In the data rows, the value 128 means zero.
In each game, the first row plays the second. By how much does the first row win? 10 means about a draw, 20 a big win and 0 a big loss. Wins can go round in a circle. Each row has two weighted sums of its numbers, A and B, taken from their middle values. A row wins by its A times the other's B, less its B times the other's A.
{162, 118, 143, 170, 126, 134, 127, 112, 119, 132, 163, 140, 146, 123, 122, 149}
{ 93,  94,  93,  95, 177, 106,  82, 176, 149,  83,  80, 111, 124, 142, 146, 106} ~ 11
{ 82, 104, 103, 103, 148, 118, 132, 164, 118, 111,  73, 100, 126, 150, 150,  98}
{124, 128, 103,  93, 162, 123, 109, 158, 138, 141, 113, 139, 139, 155, 135, 114} ~ 11
{120, 102, 121, 116, 124, 141, 140, 142, 107, 120, 119, 122, 143, 150, 145, 136}
{138, 129, 128, 114, 150, 125, 128, 125, 125, 149, 156, 163, 123, 118, 106, 124} ~ 9
{161, 143, 186, 173,  62, 112, 106,  72, 147, 143, 175, 147, 114, 125,  78, 136}
{ 49, 215, 143, 105, 197, 181, 218,  92,  37,  54,  63,  16, 134, 116, 143, 101} ~ 15
{144, 116, 132, 140, 123, 146, 147, 132, 109, 129, 150, 138, 156, 142, 136, 150}
{113, 117, 118, 109, 147, 124, 132, 149, 101, 119, 106, 126, 144, 164, 145, 130} ~ 10
{124, 108, 126, 117,  93, 154, 161, 135, 110, 126, 129, 111, 146, 163, 152, 142}
{139, 128, 163, 143, 133, 129, 111, 110, 107, 125, 149, 138, 143, 145, 143, 134} ~ 10
{122,  94,  83, 108, 143, 142, 135, 147, 140, 151, 116, 129, 146, 147, 174, 117}
{116, 126, 109, 102, 165, 122, 117, 154, 122, 131, 106, 129, 139, 149, 145, 122} ~ 9
{107, 114,  98,  97, 147, 126, 126, 153, 105, 140,  96, 124, 152, 146, 168, 136}
{131, 103,  98, 109, 151, 132, 124, 158, 162, 140, 124, 128, 129, 140, 126, 111} ~ 6
{119, 108, 102,  93, 160, 114, 104, 160, 143, 133, 101, 130, 139, 131, 135, 111}
{150, 113, 127, 135, 135, 145, 140, 135, 137, 144, 154, 152, 146, 134, 114, 146} ~ 9
{116, 118, 123, 116,  83, 149, 155, 135, 106, 118, 114, 107, 146, 165, 157, 139}
{ 85, 103,  89,  95, 168, 110, 104, 169, 127, 123,  78, 111, 140, 158, 165, 105} ~ 10
{154, 157, 143, 138, 136, 132, 136, 139, 155, 142, 149, 143, 109, 122,  97, 127}
{156, 146, 122, 189, 140, 107, 119,  82, 125, 139, 130, 157, 121,  35,  53, 125} ~ 10
{158, 151, 182, 168, 114, 135, 125,  99, 142, 129, 160, 136, 104, 148, 123, 120}
{153, 114, 145, 158, 131, 126, 127, 111, 113, 132, 156, 147, 160, 121, 130, 142} ~ 12
{146, 122, 103, 122, 142, 144, 140, 150, 144, 162, 135, 142, 142, 131, 136, 136}
{131, 145, 200, 140,  88, 111, 103,  66, 119, 139, 178, 148,  62, 135, 112, 102} ~ 12
{139, 133, 132, 125, 136, 130, 128, 128, 115, 131, 141, 151, 142, 148, 133, 133}
{137, 143, 132, 132, 139, 126, 129, 124, 127, 147, 156, 149, 111,  83,  92, 124} ~ 10
{127, 174, 187, 158, 129,  77, 109,  67, 110, 139, 159, 150,  42,  63,  52,  89}
{125, 159, 191, 128, 115, 100, 112,  83, 109, 152, 184, 137,  55, 118,  82, 101} ~ 13
{161, 128, 148, 155, 130, 138, 124, 117, 135, 129, 149, 164, 126, 118, 127, 134}
{137, 118, 123, 124, 138, 141, 136, 141, 117, 134, 131, 141, 145, 146, 141, 132} ~ 9
{ 51,  89,  82,  64,  77, 134, 113, 123, 102, 143,  73,  54, 141, 198, 206, 165}
{144, 135, 132, 128, 146, 136, 126, 136, 130, 147, 152, 142, 118, 137, 105, 128} ~ 11
{122,  83,  64,  90,  82, 134,  77, 165, 225,  62, 122, 136, 107, 136, 156, 109}
{155, 153, 119, 166, 151, 105, 132, 107, 140, 139, 138, 154, 109,  72,  56, 124} ~ 13
{107,  78,  79,  93, 111, 123,  76, 168, 188,  60, 105, 129, 125, 123, 154, 122}
{111, 105,  95,  92, 110, 144, 138, 142, 118, 148, 108, 103, 142, 165, 176, 133} ~ 9
{ 74, 114, 103, 103, 122, 117, 136, 161, 116, 107,  68,  92, 140, 172, 157, 124}
{145, 120, 110, 134, 130, 135, 140, 137, 130, 148, 137, 140, 141, 141, 140, 145} ~ 8
{ 62, 178, 135,  89, 137, 155, 174, 124,  77,  56,  75,  42, 131, 153, 149, 148}
{106,  88,  71,  77, 144, 129, 118, 149, 131, 128,  99, 115, 150, 159, 195, 121} ~ 10
{143, 168, 143, 145, 148, 122, 138, 117, 138, 136, 149, 132,  74,  79,  80, 111}
{168, 104, 145, 160, 143, 144, 136, 123, 123, 142, 168, 155, 157,  94, 119, 166} ~ 8
{122, 118, 128, 123,  98, 146, 149, 135, 105, 114, 117, 119, 158, 158, 156, 149}
{164, 134, 128, 165, 136, 133, 135, 113, 139, 137, 150, 152, 130,  91, 109, 135} ~ 9
{ 72, 171, 123, 101, 120, 111, 151, 154,  68,  70,  62,  98, 150, 154, 160, 136}
{112, 111, 113, 118, 156, 129, 121, 147, 121, 129, 126, 153, 137, 146, 124, 111} ~ 10
{166, 130, 136, 150, 125, 136, 141, 127, 144, 147, 150, 158, 129, 114, 108, 145}
{134, 117, 109, 120, 137, 145, 144, 145, 125, 144, 132, 147, 150, 133, 146, 138} ~ 9
{179, 122, 147, 194, 129, 128, 109,  91, 110, 134, 169, 145, 163,  81, 117, 171}
{133, 169, 177, 160, 118,  87, 113,  69, 108, 145, 159, 141,  51,  99,  71, 102} ~ 14
{125, 126, 108,  95, 155, 129, 117, 152, 132, 141, 116, 131, 135, 142, 136, 114}
{ 99,  72,  84,  92, 149, 139, 125, 156, 157, 100,  98, 117, 108, 140, 155, 108} ~ 10
{117,  97,  93, 100, 146, 143, 121, 155, 153, 134, 118, 136, 129, 153, 139, 113}
{158, 128, 112, 119, 145, 135, 140, 149, 163, 164, 136, 133, 123, 133, 121, 135} ~ 9
{ 49, 216, 136, 107, 173, 145, 192, 112,  44,  67,  66,  37, 171, 125, 166, 144}
{138, 163, 158, 149, 140, 110, 132,  99, 118, 135, 160, 146,  80,  88,  70, 116} ~ 11
{117, 229, 187,  99, 136, 116, 124, 132, 143, 126, 158, 129,  10,  78, 105,  77}
{104,  97, 100,  82, 171, 109,  93, 170, 145, 113,  95, 128, 131, 164, 133, 103} ~ 9
{176, 149, 157, 183, 107, 127, 133, 107, 155, 128, 160, 141, 109, 114,  78, 137}
{137, 144, 114, 121, 144, 123, 133, 151, 168, 170, 131, 115,  91,  95, 101, 108} ~ 10
{137, 107,  97,  97, 141, 134, 124, 156, 163, 153, 132, 130, 131, 145, 120, 113}
{110, 132, 127, 121,  98, 145, 163, 134,  94, 114, 103, 121, 150, 162, 165, 141} ~ 9
{119, 143, 197, 135,  96, 107,  94,  62, 114, 150, 183, 135,  65, 136, 131,  98}
{187, 145, 168, 193,  71, 121, 110,  83, 171, 131, 155, 151, 118,  94,  73, 149} ~ 9
{100, 120, 107,  96, 150, 126, 135, 155, 112, 123,  99, 118, 139, 149, 148, 129}
{ 64,  87,  50,  81, 118, 130, 127, 119, 125,  90,  59,  85, 139, 207, 230, 104} ~ 8
{146, 110, 149, 150, 121, 129, 125, 116,  96, 115, 151, 136, 158, 119, 137, 147}
{112, 109, 118, 111, 140, 129, 130, 147, 108, 118, 118, 149, 150, 160, 137, 124} ~ 10
{188, 140, 161, 200,  54, 115,  92,  59, 141, 146, 161, 155, 145,  85,  96, 153}
{149,  95, 100, 128, 124, 139, 151, 137, 139, 150, 142, 136, 142,  98, 122, 140} ~ 9
{ 52, 196, 132, 104, 171, 173, 201,  83,  51,  79,  66,  27, 164, 142, 164, 119}
{ 81, 112, 102, 109, 145, 114, 143, 165, 125, 113,  69,  94, 124, 169, 150,  98} ~ 6
{124, 115, 121, 110, 116, 146, 158, 139, 112, 129, 122, 129, 138, 149, 155, 133}
{ 89,  67,  77,  78, 146, 124,  90, 162, 168,  70,  85,  99, 123, 160, 172, 117} ~ 11
{ 39, 190, 115, 109, 159, 109, 148, 151,  55,  82,  50,  13, 152, 159, 176, 136}
{139, 151, 119, 122, 146, 120, 145, 149, 165, 168, 135, 123,  91, 107,  96, 109} ~ 11
{ 84,  98, 105, 104, 154, 121, 126, 167, 141, 102,  76, 109, 115, 148, 132,  97}
{ 89, 101,  99, 106, 156, 113, 121, 164, 119, 123,  86, 104, 136, 148, 151, 122} ~ 10
{128, 109,  96, 117, 151, 134, 126, 158, 158, 143, 123, 128, 122, 123, 125, 113}
{135, 110,  99,  95, 126, 125, 120, 163, 196, 136, 131, 127,  97, 104, 106, 103} ~ 9
{150, 142, 139, 126, 140, 138, 128, 134, 135, 146, 150, 152, 127, 112, 113, 132}
{115, 114, 134, 127, 141, 117, 119, 140, 101, 103, 115, 136, 157, 166, 141, 129} ~ 8
{142, 141, 119, 117, 150, 132, 131, 144, 152, 160, 140, 140, 110, 108, 104, 112}
{129, 114,  97, 102, 158, 127, 117, 158, 141, 148, 119, 128, 141, 134, 146, 123} ~ 9
{197, 138, 128, 202,  98, 110,  89,  65, 118, 134, 157, 161, 158,  40, 101, 173}
{ 81, 188, 135,  83, 121, 165, 194,  99,  78,  95,  83,  76, 166, 144, 168, 129} ~ 6
{131, 119, 125, 129, 123, 145, 147, 140, 112, 132, 135, 131, 156, 135, 147, 135}
{147, 116, 163, 150, 126, 123, 114,  92, 113, 133, 164, 167, 132, 127, 125, 130} ~ 11
{113, 108,  99, 111, 131, 145, 137, 146, 124, 144, 118, 126, 139, 160, 164, 132}
{167, 158, 178, 189,  23,  82,  73,  31, 175, 174, 170, 161, 145,  87,  70, 161} ~ 13
{133, 102, 140, 137, 129, 138, 141, 135, 105, 114, 137, 130, 152, 145, 140, 148}
{132, 129, 161, 131,  65, 161, 159, 118,  83,  84, 131, 108, 167, 131, 143, 158} ~ 8
{132, 137, 111, 116, 154, 131, 116, 153, 140, 153, 123, 130, 132, 147, 130, 120}
{128, 142, 177, 137,  70, 169, 182,  99,  70,  87, 130,  57, 171, 138, 130, 157} ~ 10
{139, 151, 138, 111, 149, 134, 121, 138, 145, 146, 143, 151,  89, 124, 111, 117}
{137, 113, 113, 127, 141, 134, 140, 138, 132, 146, 140, 149, 139, 136, 114, 121} ~ 8
{ 95, 122, 101, 109, 116, 129, 141, 151, 107, 124,  91, 100, 148, 170, 168, 121}
{ 96, 107, 106,  95, 156, 125, 121, 161, 126, 111,  91, 106, 133, 153, 137, 106} ~ 12
{ 46, 102, 106,  75, 138,  95, 108, 171, 110, 107,  39,  56, 126, 167, 170, 131}
{100, 110, 107, 110, 162, 122, 134, 158, 121, 121,  97, 119, 143, 146, 143, 107} ~ 10
{159, 103, 159, 171,  65, 150, 143, 112,  91, 101, 160, 108, 172, 121, 129, 171}
{105, 131, 106, 101,  98, 127, 150, 145,  94, 140,  99, 117, 166, 162, 180, 147} ~ 11
{109, 116, 103,  95, 143, 120, 121, 157, 120, 122,  98, 127, 139, 150, 145, 125}
{138, 113, 100, 128, 145, 153, 145, 152, 140, 156, 137, 132, 144, 136, 144, 133} ~ 12
{154, 102, 102, 139, 129, 145, 161, 141, 144, 168, 155, 136, 143,  92, 111, 145}
{155, 121, 149, 155, 137, 136, 121, 120, 124, 140, 160, 142, 151, 136, 118, 142} ~ 9
{117, 116, 119, 123, 164, 131, 130, 148, 122, 122, 123, 145, 143, 147, 135, 120}
{101, 121, 108, 119, 165, 123, 125, 157, 129, 122, 100, 124, 134, 142, 134, 111} ~ 10
{124, 146, 159, 136, 137, 109, 119,  89, 105, 146, 157, 141,  72, 110, 114, 103}
{129, 112, 103, 121, 161, 139, 127, 153, 138, 143, 126, 145, 133, 140, 133, 123} ~ 9
{190, 135, 171, 192,  30, 113,  82,  69, 161, 151, 177, 152, 142,  82,  68, 168}
{143, 122, 170, 140, 117, 130, 116, 106, 119, 144, 172, 153, 115, 154, 114, 134} ~ 9
{155, 111, 145, 145, 134, 141, 124, 123, 118, 146, 167, 159, 150, 130, 110, 151}
{129, 115, 150, 136, 101, 156, 158, 128, 100,  99, 136, 134, 159, 138, 144, 146} ~ 12
{197, 147, 164, 200,  39, 115,  87,  59, 157, 149, 169, 164, 140,  89, 100, 167}
{140, 118, 129, 128, 136, 146, 149, 140, 120, 137, 142, 139, 146, 129, 139, 143} ~ 8
{138,  96,  90, 119, 124, 147, 150, 145, 152, 155, 141, 123, 136, 117, 138, 137}
{159, 139, 180, 166,  91, 124, 113,  86, 125, 139, 171, 142, 119, 147, 121, 133} ~ 11
{ 82, 174, 118,  99, 101, 144, 178, 124,  76,  96,  77,  73, 152, 119, 177, 127}
{137, 105, 146, 147, 111, 132, 137, 123,  93, 104, 140, 139, 159, 128, 139, 144} ~ 14
{122, 132, 113, 107, 169, 124, 121, 152, 115, 133, 110, 135, 147, 144, 144, 123}
{132, 162, 173, 150, 121,  97, 119,  71, 113, 138, 161, 149,  69,  89,  74, 107} ~ 7
{155, 107, 145, 158, 134, 143, 137, 131, 111, 131, 152, 160, 161, 125, 135, 156}
{106, 113,  95,  90, 175, 119, 109, 164, 133, 128,  94, 118, 141, 138, 145, 108} ~ 5
{164, 154, 148, 155, 132, 123, 134, 127, 164, 131, 157, 160, 106,  98,  62, 138}
{158, 137, 118, 167, 148, 111, 140, 111, 134, 141, 137, 154, 114,  66,  66, 127} ~ 10
{138, 125, 151, 131, 143, 129, 130, 129,  96, 108, 128, 154, 137, 168, 149, 142}
{119,  96,  94, 101, 159, 132, 107, 164, 165, 123, 111, 131, 125, 140, 130, 105} ~ 10
{134, 107,  90, 120, 125, 150, 145, 146, 152, 156, 138, 122, 133, 153, 142, 135}
{ 88,  95,  96,  91, 177, 101,  72, 174, 138,  92,  80, 117, 130, 144, 144, 120} ~ 11
{144, 140, 172, 151, 106, 108, 113,  74, 119, 147, 170, 147, 114, 109, 111, 122}
{150, 121, 125, 151, 147, 140, 135, 139, 125, 150, 152, 150, 140, 113, 119, 144} ~ 8
{145, 122, 123, 143, 144, 130, 123, 141, 136, 140, 134, 159, 136, 132, 129, 127}
{145, 118, 152, 141, 136, 130, 122, 108, 110, 135, 156, 156, 143, 128, 130, 131} ~ 10
{149,  98, 152, 153, 127, 149, 133, 126,  96, 123, 159, 137, 157, 136, 134, 156}
{ 86, 198, 167, 107, 139, 169, 197,  94,  61,  74,  94,  47, 161, 148, 142, 146} ~ 8
{163, 121, 144, 160, 129, 137, 139, 119, 105, 124, 156, 136, 156, 124, 136, 155}
{112,  89,  99, 121, 151, 140, 132, 154, 148, 130, 117, 135, 135, 136, 133, 116} ~ 10
{136, 122, 133, 127, 145, 135, 126, 136, 112, 127, 133, 149, 136, 143, 137, 134}
{ 79,  76,  95,  75, 169,  90,  68, 176, 137,  76,  72, 101, 129, 154, 149, 131} ~ 6
{155, 110, 151, 149,  99, 134, 145, 122,  95, 111, 143, 123, 161, 123, 146, 169}
{157, 129, 158, 152, 126, 127, 117,  93, 123, 137, 166, 157, 146, 115, 114, 139} ~ 11
{ 74,  84,  81,  94, 169, 112, 110, 162, 142,  81,  61,  96, 124, 172, 179, 106}
{ 77, 139, 117, 105,  91, 143, 161, 137, 102,  90,  83,  67, 137, 162, 156, 142} ~ 6
{217, 133, 139, 191,  18,  96,  57,  36, 196, 134, 115, 196, 125,  30,  61, 161}
{ 89, 136, 120,  96,  87, 148, 170, 126,  93, 100,  87,  80, 143, 169, 168, 141} ~ 15
{146, 121, 138, 145, 136, 125, 126, 124, 117, 126, 147, 139, 151, 129, 131, 130}
{145, 145, 159, 130, 124, 135, 122, 124, 132, 131, 154, 155, 104, 143, 121, 119} ~ 9
{211, 128, 117, 218,  56, 100,  73,  41, 150, 136, 139, 171, 167,  21,  83, 172}
{ 91,  75,  84,  92, 145, 136, 117, 156, 158,  94,  94, 108, 120, 177, 160, 104} ~ 8
{ 69, 172, 122, 103, 115, 144, 174, 122,  72,  86,  73,  46, 159, 139, 172, 152}
{ 84,  92,  91,  83, 178, 105,  97, 171, 132, 109,  80, 104, 136, 155, 154, 111} ~ 8
{127, 100,  86,  99, 137, 144, 126, 157, 162, 141, 129, 121, 126, 144, 141, 121}
{ 98,  71,  85,  88, 165, 117,  89, 173, 166,  72,  92, 117, 118, 144, 151, 109} ~ 9
{171, 145, 178, 178,  47,  88,  79,  64, 157, 154, 176, 142, 132,  93,  49, 156}
{ 85,  88,  96, 110, 158, 129, 128, 164, 154,  94,  82,  93,  98, 148, 144,  89} ~ 5
{131, 207, 162, 139, 137, 114, 145, 117, 144, 128, 153, 135,  44,  77,  76,  98}
{136, 116, 107, 120, 130, 146, 147, 143, 127, 146, 133, 121, 146, 136, 153, 138} ~ 6
{109, 102, 103, 107, 158, 137, 127, 155, 141, 123, 117, 144, 132, 156, 127, 103}
{170, 118, 149, 171, 115, 131, 121,  94, 123, 139, 166, 149, 147, 115, 106, 154} ~ 9
{ 91, 122, 102, 106, 160, 105, 115, 163, 109, 127,  83, 115, 142, 149, 152, 123}
{ 75, 115, 110, 104, 121, 123, 137, 162, 115, 103,  68,  85, 123, 177, 145, 118} ~ 9
{ 94, 109, 100,  87, 155, 116, 122, 161, 114, 121,  87, 105, 137, 144, 149, 126}
{142, 115, 137, 142, 130, 127, 132, 123, 118, 127, 149, 150, 136, 150, 130, 135} ~ 6
{130, 255, 197, 162, 141,  78, 125, 111, 147, 145, 149, 124,   0,   3,  23,  58}
{129, 109, 104, 111, 160, 136, 127, 152, 137, 146, 123, 127, 141, 142, 130, 117} ~ 7
{158, 156, 127, 148, 137, 135, 145, 145, 163, 152, 143, 130, 108,  99,  99, 132}
{127, 112, 104, 111, 151, 134, 135, 148, 136, 142, 129, 141, 135, 135, 126, 119} ~ 9
